Look-ups in named tables: a row name and a column name give one cell, copied from the table.

Table laro
,zozu,milupi,valop,lomu,vit,masepov
gefilez,5.463,64.747,68.831,34.839,77.041,19.519
zubod,28.130,47.939,39.035,71.324,29.506,66.997
durut,25.936,56.220,55.008,19.573,55.365,28.425
gupa,3.577,61.271,73.255,24.868,78.644,12.076
batopuz,21.979,36.989,66.335,22.228,45.313,36.198
goraka,46.415,59.876,25.743,23.392,45.397,37.432
kelun,35.371,41.502,40.766,43.136,51.690,28.400
pag,32.165,70.676,41.093,18.827,56.822,29.875
vatafet,50.521,61.137,20.295,21.927,51.650,34.044
kir,31.295,81.313,43.496,20.241,59.861,20.409
zasi,33.143,53.889,37.010,60.894,28.200,54.916
zokoli,17.402,54.759,52.655,52.528,42.893,44.042
rifulo,8.967,57.188,60.993,39.502,60.971,27.845

vit of zokoli is 42.893
lomu of gupa is 24.868
milupi of pag is 70.676
zozu of kir is 31.295
valop of batopuz is 66.335
vit of vatafet is 51.650
vit of batopuz is 45.313
zozu of gefilez is 5.463
lomu of pag is 18.827
valop of gupa is 73.255
lomu of rifulo is 39.502
valop of durut is 55.008
milupi of kelun is 41.502
lomu of vatafet is 21.927
lomu of kir is 20.241
lomu of kelun is 43.136
masepov of kir is 20.409
zozu of gupa is 3.577
zozu of rifulo is 8.967

gov:
fields: korom, rozenav, bizo, vin, faluzo, nol, nad
ratibov: [85, 73, 158, 156, 189, 117, 123]
gabifub: [109, 83, 162, 147, 202, 117, 109]
senekeb: [216, 179, 126, 143, 167, 143, 135]
sinodaf: [102, 125, 80, 92, 92, 192, 117]
dibob: [137, 113, 122, 106, 190, 156, 82]
filu: [88, 121, 131, 122, 116, 152, 126]
motod: [200, 161, 100, 90, 136, 174, 91]
goni: [126, 119, 215, 205, 191, 59, 161]
pabedut: [123, 106, 221, 213, 181, 25, 172]
tet: [126, 123, 54, 61, 109, 215, 100]
roput: [142, 110, 121, 109, 198, 164, 92]

What is the rozenav of filu in gov? 121
What is the faluzo of pabedut in gov? 181
What is the nol of pabedut in gov? 25
What is the korom of dibob in gov? 137
What is the korom of motod in gov? 200
What is the rozenav of motod in gov? 161
What is the korom of senekeb in gov? 216
What is the vin of ratibov in gov? 156
What is the faluzo of roput in gov? 198
What is the faluzo of senekeb in gov? 167
What is the nad of dibob in gov? 82
What is the korom of goni in gov? 126
What is the nol of goni in gov? 59
What is the nad of gabifub in gov? 109
What is the vin of gabifub in gov? 147
Row with the largest bizo: pabedut

vepasam =
         lemezi   tik  vapufe  mesu  sukepim
fufem      6488  8615    2156  5995     7942
tul        8628  4546    4466  7993     2104
tined      8611  7444    5052  8788     5237
moteb      3298  6240    8440  2447     7013
fek        8460  7737    6068  6160     4161
kul        6207  3150    5967  8707     3946
movudu     8268  6142    4789  7711     2596
fef        4138  4212    5566  8004     8740
mizemaz    8389  6481    8394  3736     6696
gil        4811  4624    5771  6953     8042
nuf        6476  7214    7387  8598     8709
bov        5736  1863    7432  5202     6807
kud        2579  1835    8257  3911     3712

lemezi of kud is 2579
sukepim of fek is 4161
lemezi of nuf is 6476
sukepim of fufem is 7942
sukepim of kud is 3712
vapufe of fef is 5566
mesu of kul is 8707
tik of fef is 4212
sukepim of gil is 8042
mesu of nuf is 8598
lemezi of moteb is 3298
vapufe of mizemaz is 8394
vapufe of kud is 8257
Which row has the largest mesu? tined

povebep
|  | muzo | rodosu | fevufa | zegul | bep | numop | tuzofu | zin |
|---|---|---|---|---|---|---|---|---|
| govevev | 71527 | 61412 | 6643 | 59577 | 73747 | 30923 | 29935 | 66787 |
| nor | 65664 | 33936 | 16499 | 38623 | 29762 | 77009 | 75134 | 27001 |
| nir | 36781 | 80135 | 90944 | 65426 | 71360 | 42732 | 28195 | 82155 |
| zibek | 32487 | 49209 | 92326 | 66625 | 27406 | 87510 | 81074 | 40981 |
| pas | 12320 | 83912 | 40472 | 85862 | 16885 | 30716 | 29866 | 81843 |
| pes | 5135 | 60352 | 13574 | 90028 | 17032 | 69055 | 79280 | 43787 |

nor, zegul: 38623
nor, bep: 29762
pes, rodosu: 60352
pes, tuzofu: 79280
govevev, bep: 73747
nor, fevufa: 16499
govevev, tuzofu: 29935
nir, zegul: 65426
nir, tuzofu: 28195
pes, zegul: 90028
zibek, rodosu: 49209
nir, fevufa: 90944
pas, rodosu: 83912

gitif
        bisu  velip  zitane
givite    32    214      50
lan       30     55      58
diret     52     49      53
tik       45     85      71
zap       44     55      45
fev       48     54      46
zubogu    63     84      42
mus       74    158      46
guva      53     48      50
vuzod     46    150      45
tipami    42     80      43
ziru      32     58      44
lam       56     88      72

diret, bisu: 52
tik, bisu: 45
guva, velip: 48
zap, zitane: 45
mus, zitane: 46
zubogu, zitane: 42
tik, zitane: 71
tipami, velip: 80

demoto:
	meziv	sebaz	bivo	ketidop	rukorod	ket	pek
vanu	122	217	199	155	166	209	117
puvizo	122	74	208	103	83	189	87
musu	122	73	141	217	73	71	198
dagin	122	74	128	221	102	44	180
gal	123	202	66	87	90	114	214

gal, ket => 114
puvizo, sebaz => 74
puvizo, bivo => 208
gal, meziv => 123
musu, sebaz => 73
puvizo, ket => 189
vanu, rukorod => 166
dagin, bivo => 128
gal, ketidop => 87
vanu, meziv => 122
vanu, sebaz => 217
dagin, ket => 44
dagin, meziv => 122
vanu, ketidop => 155
vanu, ket => 209
gal, sebaz => 202
dagin, sebaz => 74
musu, meziv => 122
musu, pek => 198

vepa:
	gedafe	leba	novu	repelu	pizopev	lunevin	katil	rigute	lela	zuf
pon	32	52	46	38	45	59	41	42	57	34
gir	51	50	34	39	46	33	73	82	14	48
sepus	52	51	36	36	45	33	72	81	15	49
fizu	69	54	40	64	38	50	60	58	36	75
tad	45	46	57	58	48	58	31	20	76	46
nuvak	37	51	36	31	49	37	58	60	34	34
zafis	56	37	59	54	60	42	40	41	54	50
zikire	75	56	48	79	33	65	51	52	47	82
timiv	38	72	32	40	29	67	56	48	51	39

What is the katil of nuvak in vepa?
58
What is the novu of timiv in vepa?
32
What is the novu of zikire in vepa?
48
What is the novu of fizu in vepa?
40
What is the leba of zikire in vepa?
56
What is the gedafe of sepus in vepa?
52
What is the lunevin of sepus in vepa?
33
What is the gedafe of pon in vepa?
32
What is the rigute of zafis in vepa?
41
What is the pizopev of sepus in vepa?
45

fibe =
         kobeg  liva  ratok  roba  vod
fup         17    33     19    32   36
det         20    20     29    27   20
mon         37    24     22    33   23
misenon     26    17     23    28   16
reko        19    37     20    29   17
lib         19    38     25    17   35
boz         43    34     76    25   55
nusuni      24    18     29    20   21
tebife      18    35     22    17   29
muker       27    28     43    22   20
dodamot     16    21     16    18   20
gozitug     22    23     22    29   31
dep         33    22     37    22   34
lavom       18    25     25    22   26

vod of boz is 55
ratok of lib is 25
roba of boz is 25
liva of fup is 33
liva of muker is 28
roba of det is 27
liva of det is 20
kobeg of tebife is 18
kobeg of reko is 19
kobeg of lib is 19
roba of dodamot is 18
vod of gozitug is 31
ratok of tebife is 22
liva of mon is 24
vod of mon is 23
Row with the largest ratok: boz

zep:
	kup	suf	tivipuv	rumel	lota	zimuva	nutomib	mosu	dotak	som
padepa	0.5	0.4	0.2	0.4	0.6	0.6	0.6	0.6	0.3	0.4
zada	0.6	0.6	0.6	0.6	0.3	0.4	0.4	0.2	-0.5	-0.4
rifudaf	0.2	0.4	0.6	0.6	0.6	0.6	0.3	0.4	0.4	0.2
kuvuge	0.3	0.5	0.4	0.2	0.4	0.6	0.6	0.6	0.6	0.3
fulibad	0.4	0.2	0.4	0.6	0.6	0.6	0.6	0.3	0.4	0.4

zada, rumel -> 0.6
fulibad, som -> 0.4
fulibad, rumel -> 0.6
fulibad, nutomib -> 0.6
zada, som -> -0.4
padepa, mosu -> 0.6
kuvuge, rumel -> 0.2

Table gubov
|  | pifuv | migi | gab | gimuz | numuv | fitudo |
|---|---|---|---|---|---|---|
| deg | 84357 | 46975 | 73213 | 52339 | 30107 | 30177 |
| fiti | 87002 | 71182 | 80000 | 73332 | 31224 | 16980 |
| tes | 39378 | 69406 | 47920 | 65118 | 82215 | 82225 |
| sedag | 64382 | 49367 | 57234 | 51786 | 53412 | 61853 |
| fuv | 41721 | 44953 | 55975 | 43814 | 70732 | 68752 |
| bufoviz | 89307 | 89404 | 82735 | 89393 | 36885 | 17207 |
| sov | 80222 | 89739 | 56581 | 89731 | 47132 | 51839 |
| fevuti | 39886 | 31162 | 56352 | 31553 | 75182 | 79033 |
| lir | 35095 | 23699 | 63533 | 23696 | 74141 | 68071 |

migi of fuv is 44953
gimuz of fevuti is 31553
numuv of sedag is 53412
pifuv of fevuti is 39886
numuv of deg is 30107
gimuz of tes is 65118
pifuv of deg is 84357
gimuz of sov is 89731
gab of fuv is 55975
pifuv of sov is 80222
numuv of fuv is 70732
gimuz of fiti is 73332
Which row has the largest fitudo? tes

